In the data rows, zero lies at 4.5, halfway between 4 and 5.
Here are some points, one per row:
[4 4 2 4 2 3 5 8 5 9 5 6 0 6 4 8 3]
[4 4 8 6 7 5 4 3 4 0 3 3 9 4 4 3 5]
[3 4 3 5 4 1 3 4 7 5 5 5 1 8 7 3 7]
[4 4 2 3 2 4 5 7 5 9 5 6 0 5 3 8 2]
[3 4 7 6 6 4 4 3 4 1 3 3 9 5 5 2 6]
[3 6 5 7 6 5 3 2 5 2 5 4 4 6 6 0 7]
[4 7 5 7 7 5 4 2 4 3 5 3 5 5 6 0 6]
[4 4 3 4 1 1 5 8 7 9 4 5 0 8 4 5 3]
[3 4 5 6 6 4 3 3 7 2 4 3 4 7 7 1 7]
[7 4 5 3 6 8 6 4 3 4 6 4 5 0 4 8 4]
[5 7 5 6 4 5 4 4 3 2 3 5 6 6 4 2 5]
[5 6 1 5 2 1 5 5 5 9 6 6 0 4 5 4 3]
[5 3 7 2 3 6 3 5 5 0 4 5 8 9 3 6 3]
[6 6 8 4 4 7 3 4 3 0 4 4 6 7 3 3 4]
[7 4 4 3 4 6 6 6 3 5 4 5 4 2 3 8 3]
[7 7 8 4 6 9 4 4 2 2 5 3 5 2 3 4 3]
[6 5 7 4 6 7 5 4 2 1 4 4 9 2 3 6 4]
[6 6 3 5 5 3 5 3 3 7 5 6 5 1 4 7 5]
[4 7 4 7 5 3 4 2 3 5 4 5 7 4 4 3 6]
[3 3 4 4 4 5 4 5 7 1 4 4 1 9 6 2 6]
[7 5 5 3 6 8 6 4 3 3 6 4 3 0 4 6 5]
[5 1 5 4 7 7 6 3 5 3 5 4 9 0 5 6 5]
[5 7 2 6 5 2 4 2 3 9 6 6 5 2 4 5 4]
[2 0 6 4 5 2 5 7 7 1 4 3 9 7 5 3 5]
[4 1 6 5 8 5 5 2 6 3 4 3 9 0 5 5 7]
[4 3 8 5 5 5 4 4 4 0 3 3 9 6 4 5 4]
[4 6 1 5 2 1 5 5 5 9 5 6 0 5 5 5 4]
[6 4 4 3 6 8 6 4 5 5 6 4 0 0 6 4 6]
[6 5 3 3 3 4 5 7 4 9 5 6 0 4 3 9 2]
[3 3 1 4 2 1 4 6 9 9 6 5 0 5 7 2 4]
[6 4 9 3 4 6 4 5 3 0 4 4 9 4 2 6 2]
[6 5 8 3 5 7 5 4 2 0 4 3 9 3 3 5 3]
[4 4 2 4 2 4 5 7 6 8 4 6 0 7 4 7 3]
[3 4 5 6 7 4 3 2 7 3 5 3 2 6 8 0 7]
[3 5 3 5 2 2 4 6 6 5 3 5 4 6 5 5 6]
[4 6 2 5 2 0 4 4 6 9 5 6 0 6 6 3 4]
[4 5 6 6 7 5 4 2 3 2 3 3 9 3 4 2 6]
[5 5 7 6 6 6 4 3 4 0 3 3 9 6 4 2 5]
[5 4 4 2 2 5 4 7 6 5 5 6 0 9 4 7 2]
[6 5 7 4 5 7 5 4 2 1 4 4 9 3 3 6 4]
[5 7 7 6 7 7 4 2 3 3 5 2 8 4 5 0 5]
[3 4 7 7 7 4 4 2 5 2 3 3 9 4 5 2 6]
[4 4 4 6 7 3 6 2 4 5 4 4 9 1 5 3 7]
[4 4 8 5 7 5 4 3 4 0 3 3 9 3 4 3 5]
[6 6 4 4 6 7 6 4 3 6 6 4 2 0 5 4 5]
[4 4 6 6 6 5 4 3 5 0 3 3 8 6 5 1 7]
[5 7 7 5 7 7 5 3 2 2 4 3 8 2 4 3 5]
[6 5 8 3 4 7 4 5 2 1 4 4 9 4 2 6 2]
[6 4 4 3 6 6 6 4 3 7 6 5 2 0 4 8 3]
[6 4 2 4 5 4 6 4 3 9 7 6 2 0 4 7 3]
[6 3 6 3 3 5 5 6 3 2 3 5 9 6 2 8 2]
[6 6 5 4 4 6 5 5 2 4 4 5 7 3 2 8 4]
[2 2 3 5 3 3 4 5 9 5 5 4 0 9 7 2 6]
[3 3 2 4 4 2 4 6 7 4 5 5 0 9 6 3 6]
[3 5 2 5 2 0 3 4 8 9 7 5 1 7 7 1 5]
[4 5 8 6 8 7 3 2 3 1 4 2 9 4 5 2 6]
[3 6 2 6 5 2 3 2 6 6 6 5 2 6 7 1 7]
[5 5 6 5 5 5 4 5 3 0 4 4 6 8 4 2 5]
[7 7 7 4 6 9 5 4 1 3 6 3 4 2 3 4 3]
[5 5 5 4 4 6 5 4 2 5 4 5 8 2 2 8 3]
[3 5 3 6 4 3 3 4 6 3 4 5 2 8 6 1 7]
[4 8 4 7 7 5 4 2 4 6 6 4 5 4 6 0 5]
[2 1 5 4 5 4 5 7 7 0 4 4 6 9 6 2 5]
[5 5 2 5 2 4 4 5 5 5 4 6 1 7 4 5 5]
[4 4 1 5 3 2 6 6 7 9 6 5 0 3 6 3 4]
[5 5 2 4 3 4 6 7 4 8 4 6 1 3 4 7 4]
[4 4 5 5 3 3 4 6 5 1 3 4 7 8 4 3 5]
[5 6 1 5 3 3 5 5 5 9 7 6 0 2 5 5 4]
[3 2 7 3 3 5 4 6 5 0 3 4 9 7 3 6 3]
[5 4 3 3 2 4 6 8 4 8 4 6 1 4 3 9 3]
[5 4 8 4 6 7 5 4 2 1 4 3 9 2 3 6 4]
[6 5 3 4 5 4 5 4 3 6 4 6 5 1 4 8 5]
[4 3 3 3 2 2 6 9 5 7 3 5 3 7 3 8 3]
[6 5 7 5 5 5 5 4 2 1 3 4 9 3 3 6 4]
[4 5 3 4 2 5 3 6 5 5 4 6 0 9 4 4 4]
[3 4 5 7 7 4 3 2 6 1 4 3 7 6 6 2 8]
[5 5 2 4 3 3 6 7 4 9 5 6 0 4 3 9 2]
[2 3 4 5 4 3 3 4 8 4 5 4 0 9 7 4 6]
[3 3 4 6 4 1 4 3 8 3 3 4 5 7 6 3 7]
[4 5 3 4 2 2 4 7 6 7 4 6 0 8 5 5 4]
[5 7 3 5 5 7 5 4 2 6 5 5 3 1 4 5 5]
[6 4 4 3 4 4 6 6 3 8 4 6 4 2 2 9 2]
[6 5 7 3 4 7 5 6 1 3 4 4 8 3 2 8 2]
[6 4 6 3 3 6 5 7 2 3 3 5 7 4 2 8 3]
[2 4 4 6 6 3 3 2 8 4 5 4 2 7 8 1 7]
[5 5 4 2 2 7 3 5 6 4 6 6 0 9 4 5 3]
[5 6 1 5 4 3 5 4 5 9 7 6 0 2 6 3 4]
[4 2 6 4 3 3 5 7 5 1 2 5 9 7 3 7 3]
[5 3 3 3 6 6 6 4 5 9 8 5 0 0 5 8 3]
[6 6 7 5 6 7 5 4 2 1 4 3 8 2 3 4 4]
[6 3 4 3 6 6 6 4 3 7 7 5 3 0 4 9 3]
[6 4 2 3 5 6 6 5 4 9 7 6 0 1 4 8 3]
[4 2 3 3 3 3 4 6 9 5 5 5 0 9 6 3 5]
[2 4 5 6 6 3 3 2 7 3 4 3 4 7 7 2 8]
[5 4 2 4 2 1 6 7 5 9 5 6 1 5 4 8 3]
[3 2 4 3 3 6 4 6 8 2 6 5 0 9 6 3 5]
There is one direction along which these points spread out most. Where along it does each point below lie, from 0 to 99? 50 is the average, and the first point above lies past it.
[6 5 3 3 3 4 5 7 4 9 5 6 0 4 3 9 2] 71
[4 4 2 4 2 3 5 8 5 9 5 6 0 6 4 8 3] 75
[4 2 6 4 3 3 5 7 5 1 2 5 9 7 3 7 3] 40
[3 3 4 4 4 5 4 5 7 1 4 4 1 9 6 2 6] 54
[6 5 8 3 5 7 5 4 2 0 4 3 9 3 3 5 3] 27
[6 4 4 3 6 8 6 4 5 5 6 4 0 0 6 4 6] 55
[4 5 3 4 2 5 3 6 5 5 4 6 0 9 4 4 4] 64
[4 4 8 5 7 5 4 3 4 0 3 3 9 3 4 3 5] 26
[2 3 4 5 4 3 3 4 8 4 5 4 0 9 7 4 6] 62
[4 1 6 5 8 5 5 2 6 3 4 3 9 0 5 5 7] 33
[5 5 5 4 4 6 5 4 2 5 4 5 8 2 2 8 3] 42
[4 6 1 5 2 1 5 5 5 9 5 6 0 5 5 5 4] 74
[5 5 2 4 3 3 6 7 4 9 5 6 0 4 3 9 2] 73
[2 4 4 6 6 3 3 2 8 4 5 4 2 7 8 1 7] 55
[4 4 5 5 3 3 4 6 5 1 3 4 7 8 4 3 5] 42
[4 4 8 6 7 5 4 3 4 0 3 3 9 4 4 3 5] 26
[4 5 8 6 8 7 3 2 3 1 4 2 9 4 5 2 6] 24
[3 3 4 6 4 1 4 3 8 3 3 4 5 7 6 3 7] 51
[5 7 3 5 5 7 5 4 2 6 5 5 3 1 4 5 5] 52
[6 5 7 3 4 7 5 6 1 3 4 4 8 3 2 8 2] 36
[4 7 5 7 7 5 4 2 4 3 5 3 5 5 6 0 6] 41
[6 5 8 3 4 7 4 5 2 1 4 4 9 4 2 6 2] 30
[5 3 3 3 6 6 6 4 5 9 8 5 0 0 5 8 3] 66
[6 4 6 3 3 6 5 7 2 3 3 5 7 4 2 8 3] 42
[5 5 7 6 6 6 4 3 4 0 3 3 9 6 4 2 5] 27
[5 5 2 4 3 4 6 7 4 8 4 6 1 3 4 7 4] 67
[6 6 5 4 4 6 5 5 2 4 4 5 7 3 2 8 4] 42
[6 4 2 3 5 6 6 5 4 9 7 6 0 1 4 8 3] 68
[3 4 5 6 7 4 3 2 7 3 5 3 2 6 8 0 7] 49
[3 6 2 6 5 2 3 2 6 6 6 5 2 6 7 1 7] 60
[5 7 7 6 7 7 4 2 3 3 5 2 8 4 5 0 5] 30
[5 7 7 5 7 7 5 3 2 2 4 3 8 2 4 3 5] 29
[4 2 3 3 3 3 4 6 9 5 5 5 0 9 6 3 5] 67
[3 4 7 6 6 4 4 3 4 1 3 3 9 5 5 2 6] 30
[6 6 4 4 6 7 6 4 3 6 6 4 2 0 5 4 5] 52
[4 8 4 7 7 5 4 2 4 6 6 4 5 4 6 0 5] 47
[6 5 7 5 5 5 5 4 2 1 3 4 9 3 3 6 4] 31
[7 4 4 3 4 6 6 6 3 5 4 5 4 2 3 8 3] 52
[3 5 2 5 2 0 3 4 8 9 7 5 1 7 7 1 5] 73
[7 5 5 3 6 8 6 4 3 3 6 4 3 0 4 6 5] 45
[3 4 7 7 7 4 4 2 5 2 3 3 9 4 5 2 6] 31
[4 3 3 3 2 2 6 9 5 7 3 5 3 7 3 8 3] 66
[5 5 6 5 5 5 4 5 3 0 4 4 6 8 4 2 5] 37
[3 6 5 7 6 5 3 2 5 2 5 4 4 6 6 0 7] 43
[6 5 3 4 5 4 5 4 3 6 4 6 5 1 4 8 5] 52
[3 2 7 3 3 5 4 6 5 0 3 4 9 7 3 6 3] 35
[4 4 3 4 1 1 5 8 7 9 4 5 0 8 4 5 3] 75
[4 4 1 5 3 2 6 6 7 9 6 5 0 3 6 3 4] 73
[6 4 9 3 4 6 4 5 3 0 4 4 9 4 2 6 2] 29
[6 6 3 5 5 3 5 3 3 7 5 6 5 1 4 7 5] 54
[3 4 3 5 4 1 3 4 7 5 5 5 1 8 7 3 7] 63
[3 5 3 6 4 3 3 4 6 3 4 5 2 8 6 1 7] 55
[5 4 3 3 2 4 6 8 4 8 4 6 1 4 3 9 3] 68
[5 5 2 5 2 4 4 5 5 5 4 6 1 7 4 5 5] 63
[6 3 4 3 6 6 6 4 3 7 7 5 3 0 4 9 3] 55
[5 4 4 2 2 5 4 7 6 5 5 6 0 9 4 7 2] 66
[5 7 2 6 5 2 4 2 3 9 6 6 5 2 4 5 4] 58
[6 4 4 3 4 4 6 6 3 8 4 6 4 2 2 9 2] 58
[6 6 7 5 6 7 5 4 2 1 4 3 8 2 3 4 4] 29
[5 6 1 5 3 3 5 5 5 9 7 6 0 2 5 5 4] 72
[4 4 2 3 2 4 5 7 5 9 5 6 0 5 3 8 2] 73
[6 5 7 4 5 7 5 4 2 1 4 4 9 3 3 6 4] 30
[2 1 5 4 5 4 5 7 7 0 4 4 6 9 6 2 5] 44
[2 4 5 6 6 3 3 2 7 3 4 3 4 7 7 2 8] 47
[4 4 2 4 2 4 5 7 6 8 4 6 0 7 4 7 3] 72
[5 6 1 5 2 1 5 5 5 9 6 6 0 4 5 4 3] 74
[4 3 8 5 5 5 4 4 4 0 3 3 9 6 4 5 4] 30
[4 7 4 7 5 3 4 2 3 5 4 5 7 4 4 3 6] 44
[6 4 2 4 5 4 6 4 3 9 7 6 2 0 4 7 3] 64
[5 6 1 5 4 3 5 4 5 9 7 6 0 2 6 3 4] 70
[6 5 7 4 6 7 5 4 2 1 4 4 9 2 3 6 4] 29
[3 5 3 5 2 2 4 6 6 5 3 5 4 6 5 5 6] 58
[4 4 4 6 7 3 6 2 4 5 4 4 9 1 5 3 7] 39
[5 3 7 2 3 6 3 5 5 0 4 5 8 9 3 6 3] 37
[4 6 2 5 2 0 4 4 6 9 5 6 0 6 6 3 4] 74
